Each path is a new rotation, seen through one point. The rows after it are directions, each followed by how far the rotation turns it, in deg/step (0 if it stays put).
Each turn is a multiple of 5 degrees from 10 to 175, or 0.
Each row of a path follows its step; steps can be skipped.
Path 1:
step 0: 35 30 -11 3 -13 -11 -13 16 0 58 -40 -6 30 15 7 25 -47 13 19 -27 2 -14 3 23 -14 -9 -19 4 -17 -63 1 6 -50 -4 -37 -28 28 -4 2 5 2 -22 15 -11 20 68 -1 -38 -30
step 1: -3 37 -76 -40 -5 -18 -17 29 -49 71 -20 5 -2 -6 6 14 -27 35 35 0 -4 13 -2 -10 2 -18 6 -11 10 -54 0 -8 -3 -44 -25 -2 -3 -2 -20 51 3 -15 4 -21 17 30 3 -3 -8
step 2: -6 27 -74 -6 -6 -42 -46 16 11 42 -32 -15 17 -23 -49 57 3 5 2 6 -4 1 41 -27 50 -23 -31 19 6 -33 22 -11 -28 -12 -29 -16 -5 9 -27 16 1 8 14 -8 -19 18 14 -9 24
step 4: -13 7 -22 17 2 0 -23 4 29 14 -24 6 33 -28 -22 23 -29 30 30 -40 33 -18 -39 2 22 -46 5 -8 -56 -45 -24 -32 -12 -7 -67 -30 8 25 -23 -4 -5 -26 -4 1 16 48 1 8 -20
step 5: 9 60 -45 -42 -8 -11 -31 34 -25 22 -19 22 -18 16 -31 3 15 18 8 -24 37 -10 -5 -44 9 -14 24 -29 -36 -28 -16 -19 -33 0 -36 -35 9 17 -9 4 9 -45 16 5 50 18 20 12 -28
step 6: -6 37 -60 -7 -15 3 -38 5 13 11 -28 15 -34 0 -44 42 -11 -14 -32 5 26 21 38 -16 50 -8 28 7 -30 -42 4 -15 4 -53 -21 -31 21 -11 16 -4 1 14 2 -32 24 35 16 25 -24
step 8: -7 25 -59 -12 23 13 -4 4 -14 33 -5 -34 15 -32 1 11 -34 36 15 -43 23 16 -18 34 11 -28 13 9 -9 -26 -7 -36 10 -17 -46 -5 16 -45 -20 25 6 -36 -11 -58 13 13 27 -9 -36
step 10: -14 41 -26 -17 15 20 -55 -24 -34 35 1 26 12 8 -22 25 -33 -67 -5 -31 30 18 30 -34 39 -27 -16 0 -12 -39 21 -20 20 -19 -12 -38 9 -5 -4 34 12 -31 26 -23 -10 8 11 -7 -22
step 11: 29 -3 7 16 2 -17 -31 -32 21 31 -43 16 20 14 -15 40 -59 -31 3 -53 4 2 11 0 5 -35 -4 22 -24 -33 30 -39 -29 -24 -47 -20 18 27 -19 33 11 -7 -7 -13 24 55 6 -6 -20
step 13: -10 27 -57 -12 5 -25 -52 -12 35 30 2 33 -17 -26 -42 60 -10 24 25 9 -18 7 27 -10 26 -3 26 -19 -11 -24 3 -14 -19 -5 -38 -32 5 -42 -41 5 19 9 7 -20 25 22 39 -17 4
step 14: 7 25 -33 -26 3 1 -58 -23 -23 12 -47 22 -7 -25 -16 41 -28 -4 19 -21 -5 46 53 -13 46 -23 -32 -29 -20 -10 -3 25 -20 27 -39 -46 5 -15 -3 -14 25 -11 -12 -7 4 -8 -13 -18 -34
Directions:
21 -4 -5 -26 -6 -3 -1 -3 -11 7 -5 -1 2 4 8 -9 11 -7 -7 -9 -4 7 -6 -4 6 1 -1 -10 1 4 -1 1 -2 13 4 0 4 -1 3 -2 3 -11 1 10 -1 -6 -9 -6 -2
160
4 -4 -8 -5 5 -1 7 4 -2 11 -6 -11 -13 -12 10 2 -7 17 6 7 -9 3 21 10 2 3 -6 1 2 -2 -8 4 -5 1 7 1 -2 -13 6 0 -2 9 8 -6 -7 -6 -4 -3 -12
55
-6 0 -3 -7 -4 -10 -16 1 1 -1 10 3 1 1 -3 -8 1 6 -8 23 14 5 11 0 15 6 1 -9 0 6 -1 2 -5 1 11 5 3 7 -10 10 0 -4 10 -5 6 -1 10 -3 5
95
2 -18 -6 14 3 -2 -7 -9 0 5 -13 1 -9 -11 6 -4 2 7 -4 -1 5 -2 -4 -3 11 2 4 -10 2 5 0 11 7 -12 -9 0 -9 11 12 10 2 2 -11 0 8 2 -13 -4 6
145
5 -4 9 -3 -4 -10 -2 0 -15 -14 -3 -3 -5 -7 -14 10 7 4 7 3 -1 -1 -6 1 0 -6 -5 2 -5 -3 -1 4 13 3 -5 15 0 -2 0 -1 12 -7 10 -22 -9 3 -6 -8 5
60
-1 -6 -2 3 21 0 4 6 0 -5 -6 6 5 1 -1 2 -4 -10 6 5 12 -1 -2 -3 4 -10 -1 -3 -6 9 -16 -17 -3 8 -5 1 0 -1 14 13 -7 0 9 6 -15 -8 0 -7 4
60
-1 -8 -2 10 -6 2 5 -2 11 -6 2 -1 0 -5 8 11 15 6 -2 -6 1 2 -4 7 10 3 12 1 15 -6 6 -19 -3 13 3 2 0 6 -8 1 -6 -6 -4 -7 -4 -4 3 -16 -11
80
Path 2:
step 0: 3 -27 -22 -41 8 -13 1 22 -68 7 1 -8 -32 -23 13 -24 -14 26 4 11 -23 -7 31 6 -20 20 -26 -44 -15 12 -11 -49 42 14 25 7 -29 41 34 5 -15 3 6 -19 -26 16 16 -31 49
step 1: -14 20 -29 41 18 11 11 3 -61 -6 16 24 11 6 -7 -38 6 16 55 7 48 2 0 21 -18 -9 -40 2 4 -33 26 2 -6 8 21 5 -20 20 17 22 7 33 -59 5 17 -26 12 -33 -41
step 3: 8 66 2 23 -32 -15 15 20 13 -27 65 22 -3 4 -28 4 32 8 9 6 5 -11 -7 -6 -41 -48 -42 7 13 12 9 11 45 -7 -5 -40 -5 -34 -39 22 -12 -21 5 14 -37 17 3 0 -7
step 4: -18 -13 57 32 9 24 12 -20 -5 -1 -9 -18 -2 -33 -11 19 -16 20 6 -22 -19 27 12 36 -83 -21 -15 -5 -19 8 -6 16 -7 7 -57 19 -7 -30 -19 -16 -8 -36 2 -10 17 0 -2 55 24
step 5: -23 15 8 -8 -66 1 -2 38 -13 -13 -4 6 -25 -46 -9 -38 0 15 -39 10 -9 -1 -29 14 -9 -26 -13 -25 -22 18 18 1 17 4 -17 29 -17 50 29 -54 -17 -5 20 15 -17 41 39 -10 43
step 6: -50 -9 18 -25 7 21 1 2 -71 -19 14 12 21 0 -3 4 -18 -5 31 3 -14 -25 -3 52 -36 27 -19 -13 13 -4 17 24 30 20 33 54 0 8 5 -26 53 28 -5 19 33 14 -11 -22 -21
step 8: -4 34 -28 6 -8 -11 -22 25 -13 5 40 -12 -10 24 2 34 -17 22 17 5 24 -3 19 -5 -11 17 -37 -36 36 66 -5 -16 53 5 11 -25 -18 -26 -27 24 44 -6 3 -30 -14 -16 -37 -33 31
step 9: 34 15 6 35 38 9 -10 13 -32 10 20 23 -10 -66 4 -6 16 20 45 1 32 9 0 -8 -47 -11 11 -7 -42 10 -8 7 -30 16 -53 -9 -23 -34 -5 18 3 -12 -30 -26 -48 -8 -27 14 -4
step 11: -7 -7 30 5 27 -12 5 7 -33 -13 40 46 -9 -3 -20 -52 -6 5 2 15 7 -20 20 16 -57 -22 0 28 -13 -9 29 2 40 21 -3 0 21 28 -28 -47 9 27 -16 30 -19 -2 50 -25 -46
step 13: -34 55 -3 6 -6 1 -7 -17 3 17 20 -19 -62 15 -20 -25 13 6 -37 -29 6 -7 -22 26 -1 -23 -63 -7 9 29 26 12 22 3 43 0 -43 -19 -24 -22 19 -33 0 2 -27 -34 14 -27 23
step 14: -56 19 -5 -2 -3 26 -22 23 -39 -22 -12 -10 -6 -29 17 26 -9 -42 11 -5 24 -12 -20 2 -41 -4 -23 -19 4 4 35 27 -15 41 -54 17 -30 -31 -21 16 -4 -34 -1 -38 7 12 -60 8 -6
Directions:
2 -14 11 6 10 6 9 2 -6 6 -10 0 -6 -11 16 -8 -1 2 -6 -4 -15 -9 8 -4 6 -13 4 6 -6 17 10 10 6 0 8 -4 -4 -2 -7 3 1 2 -2 -3 -1 -2 -9 1 -8
155
-2 -4 18 4 -1 -1 5 -2 -6 -5 7 -11 -5 -3 -3 1 9 -15 8 13 6 -1 -1 4 0 1 5 3 -3 -4 -6 10 3 11 -14 -3 -3 -3 9 11 4 10 8 0 9 -21 2 -3 -3
140
1 -10 2 -4 26 -9 -4 -8 5 1 -2 -20 -1 0 1 -1 2 4 4 -8 -6 5 -2 5 -13 10 -4 -13 11 3 -1 -4 4 5 5 -4 4 2 1 -8 7 4 12 11 -3 -1 -6 9 4
170
5 -15 -7 3 -4 2 -20 -6 -8 -4 5 1 -5 -7 -6 4 -2 8 10 -3 1 -2 -1 5 4 0 10 5 3 10 -9 -4 -5 -8 1 -5 10 -4 7 1 -1 16 -3 -5 -6 1 -13 -19 7
40
6 -4 8 1 6 -6 -18 3 3 4 8 9 -2 13 7 -2 -8 1 4 4 9 -10 -4 12 -9 -8 -2 3 -10 -10 10 8 -5 -6 6 9 7 7 -1 5 6 -2 3 -13 3 -6 -8 15 3
145
Path 3:
step 0: -25 11 42 7 6 -21 13 -19 -5 2 -6 -40 -19 45 -7 43 -20 26 -6 -20 -28 3 -49 -16 7 6 7 -1 -5 8 -18 2 26 24 -13 13 3 38 -27 22 30 -10 -18 74 15 7 2 0 -43
step 1: -22 0 8 13 -7 39 22 -33 -10 -7 -27 -59 9 -21 -19 6 -30 -12 20 -23 9 -8 -9 -35 -44 22 -29 -2 62 5 -34 -5 11 25 -4 -35 13 -14 -17 18 -30 15 -15 -42 20 22 8 -12 8
step 2: -16 32 8 -21 7 10 -51 33 17 -10 10 -15 -5 -10 -31 46 12 23 14 -25 0 28 -9 6 -6 44 -12 17 -21 63 -35 -4 -39 -6 -2 13 20 11 10 -11 -57 -16 10 9 -4 26 -14 13 5
step 3: 23 -4 27 27 20 -34 12 -7 9 39 20 -11 2 6 -9 -10 18 -21 10 -47 -19 32 10 -9 -32 25 14 34 -14 -33 -31 8 -21 -1 54 -18 3 8 44 29 -1 -25 -42 -7 -22 14 45 -12 5
step 4: 5 14 13 24 -59 16 5 45 -37 17 -8 34 -14 16 -3 -26 6 -8 -21 -32 30 12 -22 -22 0 -20 27 -13 -1 19 -38 -35 -10 13 10 3 -10 7 -23 31 -4 -43 29 16 37 45 7 -28 12
step 9: 26 -13 13 20 -16 -25 2 17 -9 9 24 21 -19 -11 -5 27 42 0 9 -66 18 3 -17 -14 -47 40 0 -33 8 27 -26 0 -36 0 -12 19 6 9 -7 -1 -34 -11 20 -7 60 30 16 4 31
step 10: -3 -8 5 24 10 33 -6 -19 -18 16 48 -16 -1 58 -22 -32 12 22 -12 -1 -14 49 2 21 -14 7 -13 46 -6 26 -23 8 4 21 23 2 -34 -14 28 44 -4 -31 -14 38 22 28 24 16 0
step 11: -3 11 11 -5 -13 -3 36 34 -10 35 -44 -8 -34 24 2 1 -29 0 -36 14 -28 18 10 -2 1 16 -31 -8 20 -1 -25 -35 -13 -8 6 -2 -19 46 -12 40 -8 -9 1 -36 3 40 15 -70 12
step 12: -9 -16 12 17 -24 2 -1 -15 -30 -7 -13 -55 -45 -8 -31 22 17 12 15 -11 2 8 -26 5 11 -22 11 44 -13 35 -29 -21 14 19 5 5 60 70 -15 -12 15 -3 19 18 -2 -1 5 -6 -32
step 13: -14 20 22 8 0 -6 2 -4 23 8 -4 -23 24 6 -34 46 -42 -2 36 -39 -24 2 11 -8 -20 6 -9 -22 29 -18 -53 24 -9 20 -10 -38 25 -29 -45 17 26 -6 -36 20 6 34 22 -7 -30
step 14: 0 18 -16 -14 -7 18 -6 20 -6 17 -25 -26 15 -65 -27 -7 2 0 -9 -36 14 11 -25 -31 -32 51 12 22 13 29 -22 -26 -10 31 -9 32 8 -6 21 23 -52 -3 -25 11 41 16 -11 23 25
Directions:
-9 2 -4 -2 3 -23 15 -1 0 0 -12 -2 -5 -5 3 -2 -3 0 -2 -7 -3 -15 -4 -4 0 14 -7 2 0 -1 12 -13 0 -11 -1 7 0 9 12 3 3 -8 -12 7 0 -6 11 4 7
130
-6 -3 15 -7 -1 -5 3 9 -6 4 -14 3 5 9 9 2 10 -9 4 0 6 -3 -7 -10 1 -8 12 2 -1 -2 -12 -1 7 6 9 2 -11 12 2 -2 3 9 8 3 -15 -10 8 -8 -4
90
11 0 -3 7 -9 10 2 0 -12 12 -7 8 -5 -13 9 9 -2 -5 10 -5 -11 -5 12 -14 -6 8 -3 1 4 7 4 -6 0 -1 -5 -12 -17 -5 3 -4 10 1 -2 -4 -5 2 -8 -10 -2
145
-5 3 1 -4 1 -7 -3 5 6 3 9 0 -1 -3 0 -17 -7 -8 -16 -4 1 -6 -8 -6 -7 3 -3 1 2 15 3 -1 14 10 11 -1 -1 -18 -7 14 7 2 -5 3 -1 -3 -8 -13 -9
110
-2 0 5 -15 -7 -7 -15 5 -7 7 -3 12 9 -1 2 5 -13 15 -6 -3 -3 -9 0 6 0 3 -8 -11 -5 -6 -1 -4 -6 3 -1 -10 -1 1 -7 -1 -13 -10 12 2 10 -9 6 -11 -5
155
9 0 -10 -9 12 2 14 -8 4 -3 -6 -2 4 -5 0 -15 0 -15 -8 -4 -6 1 -5 -9 6 -2 -1 -15 2 -2 -11 -5 -16 4 -2 -12 3 0 -5 -6 -3 5 10 2 1 7 3 -8 13
145
-4 5 19 7 10 -1 -11 -7 -1 -13 -3 -2 4 -9 8 5 9 0 -8 -1 -10 7 -14 -7 -11 1 2 2 5 -1 0 -8 -1 -8 -12 -4 -6 -13 -9 -3 -13 0 -7 -3 -4 -8 1 8 4
55
